Each path is a new rotation, seen through one point. The rows after it are directions, each followed by how far the rotation turns it, in degrees per step (0 if it stays put).
Each turn is a multiple of 5 degrees from 10 to 175, or 0.
Each row of a path follows its step; steps can be skipped.

step 6: [  8.3 -15.4  -6.6   5.7   0.6 -15.9  -2.9  -8.7 -13.6  -2.3  55.0 -23.6
 -13.8  -6.5  -8.4   0.4  10.7 -20.0  -4.7  -6.3  12.1  14.9   4.1  37.7
  30.6   3.3 -19.0  31.9  -4.1 -44.8 -26.7  28.2  27.8   8.9   6.4  -8.8
 -44.9 -21.3  18.8  -7.5 -50.3  -7.9   5.9 -23.2 -20.8  19.4  -1.0   5.1
   6.9  -7.1   2.9 -17.7   8.2   3.9 -15.7  -7.1 -16.1 -15.0  19.2  29.0
  23.2   7.8  -5.0]
step 7: [ 36.6   6.3  28.8 -26.1 -17.6   5.5   8.5   3.5   2.1 -12.4  17.6  -9.3
   6.7   3.2 -25.4  12.7  31.6  -8.6  23.0  -5.3 -18.3  40.6  -3.3  13.2
  14.5 -16.2  27.7   9.3  10.1 -39.2   1.2  10.5  16.5   2.5   1.5 -12.2
 -50.4 -17.5  24.1  14.1   5.1  -4.1 -40.4  22.2 -19.6 -10.4  20.7 -12.9
  -6.4 -36.5 -18.1  20.9   6.7  -5.2  31.5  25.2  -6.0 -16.1 -12.8  21.8
   5.0  -7.8  15.1]
step 21: [-10.3   8.4  13.2 -11.3   7.1 -15.2 -20.9   7.4  -0.5   1.3  32.6 -15.1
 -19.3   2.6   1.4   9.9 -11.7  13.8  -6.5 -12.9  19.3   7.3  16.8  49.0
  14.1  -1.4  28.5  25.0 -18.9 -53.0  -8.6   1.9  -7.3 -17.3   2.7  29.1
 -18.8  -7.2 -17.7 -18.2  -2.4  -8.0 -21.9   9.8  -4.5 -12.6 -19.5   5.5
  -4.5  -8.0  -3.1 -42.3  29.2   4.5 -27.6  24.0 -40.0   4.5  29.1   8.6
  35.4 -23.7  -3.1]
step 22: [ 23.9  12.5  -2.4  -2.2   3.7   9.5  -3.1  -4.0  -8.9 -31.9  14.2   2.8
  -7.4   8.3 -15.1   1.2   3.1  -6.8  12.8   7.8   4.2  -1.9  -0.4  -5.1
  22.8 -10.5  29.7  13.6 -42.4 -40.6 -21.4  26.5  -1.0  26.7  41.3 -24.7
 -38.7 -30.9  24.4  -8.6 -14.9 -14.3 -28.7   0.5  19.2  18.7  18.6  -4.2
 -39.6 -21.2 -14.4  -2.8  -0.5 -17.4 -16.9  10.3  -9.1   8.7 -27.5   4.1
  36.9 -26.4 -12.4]
step 23: [ 31.7  34.9  12.8  -8.3 -29.7 -25.3  23.6  21.8  38.4  -7.2  33.1  -4.1
  11.1   5.1 -27.2  13.2  10.6 -11.0   6.2 -17.9  25.7  10.1  35.4  30.4
  18.1  -7.1 -14.0 -22.2  -4.6 -25.1  -5.4  18.1  24.8  23.8  -3.7  19.6
 -22.1  17.9  29.4 -17.9 -39.0 -17.0 -28.7   3.2   0.6  -4.8  -3.8  -0.2
  -2.0  20.2  -8.9  -4.6  -7.1  -8.4  -8.1  27.5   2.9  -2.8 -28.8  20.0
   2.0   9.1 -25.2]
step 26: [ 11.2  36.5  -5.6 -17.5 -21.3  13.0  25.9 -15.2  10.3   1.3  14.3  -9.0
  14.8  -8.7 -26.7  31.0  42.6  -2.1 -13.5 -46.6  32.5 -14.7  23.1  22.0
  13.7  18.7  25.0 -10.0   0.8 -26.9  15.9  32.4  20.8   6.4   7.5  25.1
 -20.4   1.1   3.3   7.9 -17.1  -1.1 -16.9 -12.2   0.0 -13.3  -5.4 -15.2
  27.0 -18.0  24.3 -11.6  19.9  -4.0  -4.6  12.7 -24.7  11.4  12.4  40.0
  24.2  17.5   5.3]
step 27: [ 34.9   5.4   4.6   5.4 -20.3  -4.3 -25.6 -24.5  -8.1  -6.1  33.6  35.7
 -23.8  -4.2  18.0  18.2  20.1 -25.9  -1.3 -22.6  -8.5  -8.8   5.7  14.0
  36.1  17.3  23.6  17.9   2.4 -23.3 -22.6  28.5  21.8 -11.4   3.3  -7.4
 -45.6 -26.6 -20.5 -19.5   3.0 -34.4   9.8  -5.8 -34.3 -13.8   9.1  -9.1
  -6.1  -6.6   6.7  -3.5  10.9   4.5   1.8  23.7 -31.4 -18.6  -0.7 -26.3
  32.4  -1.0   1.9]
step 32: [ 59.6  34.6  15.8 -16.8 -16.8 -13.9  25.8  26.4  14.7 -13.9  24.0   7.4
 -11.7 -10.4 -13.8  13.4  17.8 -40.2 -19.2 -28.2  -1.5  21.4  26.0  22.2
   3.2  18.8  15.1  -2.3   0.9 -14.9  -8.0 -16.8   2.6  -6.6 -15.7  11.3
 -21.8 -11.9 -28.7 -16.3  37.8  -2.5 -13.5 -17.0  -6.3  11.3   5.4  -8.6
  -7.7 -21.1   5.5 -17.1  -7.2 -17.4 -33.4  11.3 -28.3  20.3  -5.3   6.7
  -9.5  19.2  28.1]
step 33: [ 16.2 -38.9   3.1  -4.5  19.2 -43.7 -20.3   2.7   0.9 -19.9  33.4  -9.3
 -15.9  16.7 -10.2  17.8  -8.9  -8.3  -5.7 -13.3  12.4 -23.0  20.6  27.8
  20.7  -9.2 -13.2  20.3  -1.4 -41.6   8.9  29.0  14.5 -17.2   3.0  10.5
 -28.3 -35.3 -21.4 -21.7 -13.9   2.2  -7.3  -7.7 -15.6  19.0  25.3  25.7
  -6.5 -30.8  -3.9 -29.4   2.1  -1.5 -23.0 -12.1 -20.9  12.6  38.0  14.1
  16.4   7.8   1.5]
Speeds:
[ -1.3   9.9  -0.1 -14.0   0.0  -1.3  -0.5   0.6   7.2  -8.3 -12.9   2.6
   4.7  -9.0  -3.3  -5.0   9.6   0.1  -2.2   3.7   5.8   1.4   3.8   5.5
   3.8  -1.7   5.9  -2.3   3.2   2.0   2.6  -5.0   1.0  -4.6   0.4   3.8
  -4.0  -0.3   0.5   0.7  -4.4   5.7   2.0 -10.7   7.2   1.9  -0.7   5.3
  -6.5   4.5   5.4   2.4  -3.7  -6.1   4.8  -4.1  -1.0   3.2  -6.2  -2.0
  -3.5   9.2  -3.6] | 120
[ 1.4  5.5 -7.1  7.4  0.3 -4.9  3.3  7.1 -3.5 10.1  4.4 -5.9  3.1 -2.7
 -1.7 -3.0  4.6 -2.4  5.1 -6.1  2.6 -7.2 -2.2  7.6 -7.3  3.8  1.6  9.2
  4.4  2.5 -3.5  3.8  1.9 -3.0 -1.3 -8.2 -7.8  5.7 -4.0  0.7  1.4  5.8
 -1.5  3.9  5.4  8.2 -6.7  2.4  6.0 -8.6  0.3  3.0  1.3 -4.1 -0.3 -9.3
  5.5 -3.2 -3.8 -5.7 -7.1  8.9  3.6] | 55
[ -0.1   6.5   1.1  -1.5  -5.7  -3.3  -5.1   7.3   1.7  -0.6  -4.2   8.7
   4.0   2.7  -8.3   5.4  -4.2  -7.0   4.9   9.5   4.2   5.1  -0.4  -4.6
  -0.3  -0.1   7.3   4.4   0.3  -1.9  -3.2  -0.2   3.0  -0.4 -14.2   0.3
  -1.0   2.4   3.1   2.2   5.7  -6.8  10.8   7.4 -10.4  -3.7   0.7   7.0
   2.8   0.1 -10.9   5.5   4.0   0.7  -4.3  -3.0  -0.9  -1.0  -6.9  -6.4
   4.2   1.9   0.2] | 160
[  1.0   2.9   0.4   6.5   1.6  -3.1   2.1  -0.7   6.4  -3.1  -2.1  -7.6
  -1.5  10.7   1.7   0.3   7.6   1.0  -3.3   3.9  -8.3   5.7  -4.5   6.7
  -8.1   5.0  -7.5  -6.6   1.3   4.1  -2.6  -5.9   3.6   3.0   1.3   7.5
  -5.2  -1.1  13.6   2.5  -0.4   3.8   3.6   2.1   0.1 -10.6   4.0   5.1
  -3.6  -5.2  -4.0  -1.6   7.4   1.8   9.9  -7.5   5.5  -8.5  -0.9   0.7
  -2.7  -1.7  -2.5] | 65
[-7.3 -2.1 -2.7  4.0  3.1 -2.3 -5.8 -4.0 -2.8 10.2  1.4 -0.5  1.2 -1.0
 -8.8 -1.4  7.8 -4.9 -3.0  7.6 -7.1 -7.5 -2.5 -1.4 -1.9  2.4  7.1 -4.4
  6.9  2.3 11.2 -2.4  2.7  0.9  8.6  7.0 -1.8 -0.7  1.3 -3.1  1.2  2.6
 -0.1 -0.2  0.3 -6.8 -4.1 -2.8 -1.0  2.7 -0.1 11.0 -3.3 -5.4 -7.9  9.4
 -7.0 -9.6  3.9 -8.4  6.0  1.7  2.3] | 40
[ -2.4   0.2  -5.2  -0.5 -15.8  -1.3   2.6  -7.6  -8.0  -3.9  10.0   2.3
   2.1  -8.0  -3.7   0.5   6.1   7.6  -1.9   1.0   2.8   8.8  -2.9   1.9
   5.2   3.1   7.0  -3.1  -2.1  -6.5  -0.7   5.5  -2.8  -3.3   3.0  -5.7
   2.6   7.7   7.3   2.1  -3.1  -1.2  -0.6   1.1   0.0   1.9   3.7  -3.4
   4.9   8.8   2.5   0.3   9.8  -4.6   6.5  -0.2   3.9 -13.4  -0.4  -1.3
   0.9  -2.7  -0.6] | 20
[ -6.2   1.2  -6.9  -1.3   0.7   6.7   0.1  -4.4  -2.2  -2.2  -4.1  -8.3
   0.8  -5.6  -2.0   9.9   6.9  -2.2  -1.4   4.5   1.5  -5.4  -4.5   2.2
  -2.7  -1.6  -3.1   6.5  -8.2   0.9  -4.4  11.8  11.4   5.3  -2.0  -5.7
   6.6  -3.2   4.5  10.4  -7.3  -2.7   0.9  -4.3  -2.4  -2.4  -6.7  -7.5
  -5.4  -8.7  -2.2   2.1   1.9   0.7  -1.3   3.4  -3.4   3.5  -1.9   2.3
   3.4   1.7 -11.5] | 90
[  0.2   8.5   0.7  -2.5  -1.2  -0.4  -4.0   0.3  -0.9   6.2   0.8  -4.7
   4.9   8.2   5.5  -3.5   8.7   0.8   2.4   4.3 -10.4  -3.7   4.6   3.8
   5.2 -11.6   3.3   4.9  -3.8  -3.6   0.5   1.2  -7.2  11.5  -4.3   8.3
   3.5   1.6   5.8  -4.0  -7.1  -4.2  -6.3   4.9   1.5  12.1  -0.3  -3.7
   4.8   4.0   0.3   2.5   0.6   7.7   6.4  -5.5  -6.3   3.4  -3.5  -3.0
   5.2  -0.9   1.8] | 25
